(in the rows, 128 means zero)
Each row of X is roughly a mix of the hidden directions of one of 3 groups; one row fits no group.
X, 123 rows:
[[143  94  90 115 142 123 144 135 107 143 140  84 166  96 133 127  57]
 [119 148 106 113 115 141 113 121 141 117 188 168  94 126 104  95 188]
 [ 99 128 149 113 162 106 122 143 130 154 147 126 145 110 163 145  44]
 [147 137 136 136 133 142 137  96 129  99 121 128 143 187 109 122 210]
 [141 144  97 139 120 132 192  81 123 133 114 117 134 169  82  91 140]
 [109 108  72  88 101 133 111 149 110 143 137  95 112  65 142 104 124]
 [ 96 111 113  98  87 145 161 159  94 105 141 105 130 156 106 129 188]
 [144 147  82 115  82 159 159 103 114 102 121 112 111 127  84  90 165]
 [115 138 124  94  87 123  99 130 138 116 153 142  85  94  95 116 194]
 [133 108 172 190 158 105 119 119 149 141 125 129 139 139 165 131  67]
 [139 136 170 130 105 142  82 154 113 110 139 118 140  61 121 153 174]
 [133 149 193 150 119 130  78 152 140 116 127 160 132  90 129 177 146]
 [151 133 202 174 115 125  81 146 145 106 143 139 145 103 140 143 149]
 [130 149 163 135 146  85 173 134 118 134  78 103 164 152 150 173 125]
 [136 160 182 177 109 142  79 121 161 109 138 158 105  95 130 138 127]
 [109 113 133 136 125 105  98 129 151 158 153 159 115  78 126 154  56]
 [175 122 126 142 105 125 144 149 112 122 115 129 162 122  93 143  45]
 [ 89 160 123  96 118 128 150 152 141 105 176 140 109 141 112  95 190]
 [170 117 136 190 144 121 126  76 166 111 128 131 151 164 110 129  96]
 [127 149 100 103 130 133 146 163 127 107  97  87 102 174 148 100 185]
 [111 125 186 155 149 119 111 120 144 124 120 149 136 131 158 158 204]
 [143 124 172 130 135 116  70 169 148 127 173 138 153  93 144 150  93]
 [134 150 119 139 138 111 190  97 123 127  89 128 143 190 105 144 165]
 [110 159 132 112 158  61 160  99 141 163 125 132 160 135 125 157  90]
 [100  82 134  89 119 150 115 177 137 109 182 104 123 101 139  94 114]
 [132 145 101 107  99 136 136 140  95 136  86 124  99 119 116 139 212]
 [ 85 156 145 125 125 105 143 180 161 160 131 169  80 113 138 156 121]
 [102 159 127  75 137  68 132 144 121 129 139 132 166 132 127 185 110]
 [ 73 130 152  79 133 108 122 163 156 131 195 147 129 111 135 132 133]
 [150 136 158 141 134 134  64 172 165 129 147 119  97  85 163 124 116]
 [125 150 106  92 145 121  95 171 121 123  90  85  86 154 169 120 150]
 [ 88 170  98  98 126 144 104 123 132 147 123 145  57 107 122 126  91]
 [160 102 103 163 118 159 148  97 101 143  62 109 133 144 109 118  93]
 [115  87 139 117  91 162 100 183  92  96 120  97 131 123 145 161 151]
 [135 148  62 129 117 121 156 107 129 141  78  89 107 139 135 117 179]
 [157 137 147 191  98 131 111 118 170 115 102 135 142 121 133 137  63]
 [142 126  80 132 128 150 184  84  88 128 137 111 118  98  93 107  98]
 [157 122  89 134 150 107 155 145 110 147  72  99 149 156 131 179 158]
 [134 131 193 155 147 108  80 151 162 128 159 165 136 132 151 149 103]
 [128 167 151 129 157 109 100  96 130 156  89 139 119 151 151 179 177]
 [ 69 122  78  81 104 141 138 145 124 121 146 117  98 124 142  77 135]
 [126 184 132 164 151 106 155 107 125 156  59 155 118 149 131 143 135]
 [157 122  54 135 111 100 113  97 162 127 110  84 109 115 112 120 155]
 [128 111  94 135 116 115 164  90  91 161  78 112 154 152  97 157  97]
 [156 117  88 120 108 129 150  73 124 116 150 100 164 151  73 115 102]
 [114 129 145 166 134 118  85 119 202 131 128 140 129 146 180 129  96]
 [152 149 133 170  81 146  82 123 172 107 135 119 124  92 131 114  81]
 [118 161 110 124 102 111 175 100 124 137  98 146 107 145  90 137 196]
 [125 148 154 144 110 133  52 143 175 119 162 125 105 103 155 109 113]
 [111 121 156 136 141 128  95 141 177 126 188 132 129  99 156 108  74]
 [134 140 111 141  99 157 143  86 125 101 137 110 106 121 112  84 202]
 [ 95 152 174 126 152  88 161 125 162 139 155 171 137 159 112 162 111]
 [157 174 135 156 138  99 103 104 117 137  80 159 137 137 137 191 137]
 [140  94  66 134 121 151 165 139 116 132  90  61 129 128 145 117 133]
 [125 142 146 145 116 137  60 139 164 125 154 120 121  67 155 138  92]
 [127 169 134 100 104 138 141 139 118 115 100 185 106 151  77 159 166]
 [158 147  86 153 126 125 178 107 106 144  61  88 131 135 133 119 114]
 [133  95 148 131 145 130  79 159 133 136 158 130 142  87 152 144  59]
 [113  75 133  75 149 121 151 187 115 147 149 138 125 108 157 100 115]
 [156 145 125 128  92 147 171 118  89 102 100 139 132 131  70 133 178]
 [134 117  99 153 141 123 193  81 126 131 110 129 120 188 121  92 115]
 [125 106  84  98 153 113 189 126  96 151 106 125 137 171 113 128  90]
 [126 166  92 145 117 121 168  86 108 144  72 127 136 167  86 133 123]
 [104 106 115  63 151 104  98 179 140 146 151 117 149 153 161 133 144]
 [180 106  98 158 108 139 166 106 110 108 103 112 159 145  82 125 164]
 [ 89 156  95 104 130 143 103 100 184 128 153 150  83 142 149 105 155]
 [114 126 139 110 147 103 157  87 151  95 171 120 168 184 100 105 119]
 [139 112 153 130 119 111 109 115 178 101 205 135 146 105  91 111 117]
 [138 184 141 162 137 105 171  75 159 126 129 126 131 161 108 115 163]
 [ 99 108 126  82 167 101 140 169  93 166  99 127 141 145 139 171 109]
 [144 116  82 128 103 132  80 133 164 103 142  93  85 106 129  78 129]
 [117 150 165 133 118 127  51 161 161 130 140 138 109  95 151 144  95]
 [196 111 119 170 130 162 132 123 123  99 116  79 161 129 133  94 131]
 [135 143 129 137 132 156 128 132 156 114 170 159  85 125 126  63 181]
 [ 66 172 140  91 148  69 152 140 151 142 152 131 141 128 133 146 120]
 [175 148  89 152 118 149 150  83 110 127  97 148 122 162  88 102 153]
 [118 141 104 126 151 130 146  88 149 134 175 152  82 168 126  74 106]
 [157 134 129 144 139 111 191 115  97 147  62 124 150 166 125 142 140]
 [119 172 104 136 123 117 183  76 142 131 131 123 132 166  81  98 145]
 [121 124 109  77 137 132 122 131 138 116 188 130 138 135 130 106 206]
 [119 163 131 150 113 133 160  95 127 124  86 165  92 180 105 128 172]
 [164 132 102 118 143 125  72 102 142 139 175 189 110  99 120 117 119]
 [117 121 129 102  81 153  99 156 106 126 146 150  93  69 111 118 174]
 [143 125 121 114 117 125 183 140  73 128  72 133 142 153  83 153 143]
 [156 176 119 174 121 136 147  81 129 124  95 143 116 164 101 121 174]
 [156 117 125 140 103 163 167 136 103  90  87  74 153 166 113 114 132]
 [146 169 123 172 153 127  94  98 140 157  88 183  95 115 137 129 120]
 [107 134 121 111 136 137  69 140 140 139 176 102 104  70 157 113  98]
 [130 102 117 113 118 120 101  95 150 118 182  92 162 109 108 137  66]
 [154 171 167 143 149 126 135 169 123 109  82 150 118 142 167 137 176]
 [106 115 121  86 158  95 123 174 118 163 115 132 122 173 140 138  71]
 [105 123  59  67 138 130 149 127 113 147 145 101 106 149 124  89 121]
 [139 123 203 173 161 101 119 141 131 134 137 167 133 153 141 147  98]
 [100 118 129  90 113 132  68 172 139 131 163 139  92  83 144 130 151]
 [138 142 122 167  97 156 127 111 177 108 145 144  92 127 118  88 188]
 [128 108 166 157 132 128  88  90 134 133 151 176 135 114 112 148  63]
 [124 153 103 107  92 158  80 126 150 110 167 108 104  73 126 102 148]
 [ 85 147 150  97 166  92 178 128 142 134 151 131 163 178 135 144 118]
 [129 147  80 111 129 122 164 114 117 122  85  88 124 173 134 113 186]
 [136 114 186 125 146 148  94 179 133 109 171 129 143 112 152 114  82]
 [152 152  97 164 140 113 153  84 135 136  63 110 119 177 129 136 134]
 [151 149 118 151 113 144 146 127  91 126  77 154 113 161 121 139 199]
 [180 128 108 178 126 117  83  67 162 124 106 115 112 125 115 127 124]
 [100 119 142 107 114 115  83 126 158 109 212 111 136 101 129 149 128]
 [134 121  90 102 137 118 190 131  98 143  92 145 142 167  93 149  89]
 [121  77  77  90  91 160 131 129 101 119 163 112 133 131  86 104 120]
 [ 97 113 164 110 119 109 147 176 103 120 105  90 154 138 159 184 144]
 [118 127 159  93 144  93 148 164 133 109 127  84 176 129 152 154  79]
 [176  97 126 166 128 139 118 112  89 151  58 133 133 131 140 163 113]
 [125 116 188 130 159 101  94 160 154 130 152 165 156 149 156 160 148]
 [172 121 103 152 105 186  87 109 133  95 148 136 104 123 105  86 141]
 [162 158 121 158 108 164 138 104 102 122  71 117 104 139 131 102 182]
 [167  85 110 155 100 161 107 150 102 122 123 118 129  74 119 113  80]
 [144 170  86 137 116 149 142 111 109 127 102 172  98 155  93 101 177]
 [114 122  48 129  96 128 132  94 117 146  91 110  93 104 125 103 108]
 [129 178 116 121 141 112 139 119 161 132 106  94 105 157 153 118 202]
 [111 136 172 128 106 151 140 118 126  99 153 183 119 158  90 116 183]
 [104 112  57  93 132 126 151 117 128 149 117  86 112 159 144  86 108]
 [130 108  72 128 131  99 171  78 124 132 123  98 167 142 104 122  88]
 [162  96 126 140 157 141 132 157  99 135 119  90 181 111 158 143  75]
 [121 116  53 113 122  99 148 129 106 158  80  98 120 115 128 146  94]
 [ 89 129 148  80 132 122 108 189 146 104 182 130 120 105 154 120 138]
 [118 108 130 110 125 118 132 104 166 113 197  83 156 117 110 106  83]]

One row of each group comes first, with its name. Which group is each row after those in?
[156 123  99 161 137 132 116 130 118 151  80  97 118 105 158 128  55] -> <103>
[155 176 112 162 103 144 116  79 135 100 134 136 122 155  90 130 178] -> <91>
[129 109  70  64 137 121 174 142 100 138 138 116 148 163 107 115 129] -> <116>

[138 152 101 127  94 157 174  97  89 111 101 127 101 119  76 115 159] -> <116>
[124 132 123 100 123 135 170 126  83 121  98 136 128 141  95 143 208] -> <116>
[114 132 133  83 165  79 126 164 119 160 115 162 141 108 159 156  87] -> <91>
[126 109 140 123 155 131  99 164 106 154 127 117 144  90 171 152  58] -> <103>
[150  69 135 126 111 174  75 165 113 108 150 130 110  97 151 124 140] -> <91>
[109 151 127 146 107 152  83 100 169 112 149 115  95  98 154  99 178] -> <116>
[ 90 136 116  66 127 130 152 180 108 128 139 107 128 131 147 120 188] -> <103>
[107 113  92 128 161 124 195  79 113 142 108 126 116 173 133 111 150] -> <116>
[143 141 108 139 147 105 176 126  98 166  65 116 149 137 135 178 117] -> <103>
[124 117 163 129 107 147 156 214 123 123 152 164 123 103 111 142 144] -> <103>
[121 111  91 103 135 118 153 149  96 156  82 105 142 123 124 154  59] -> <116>
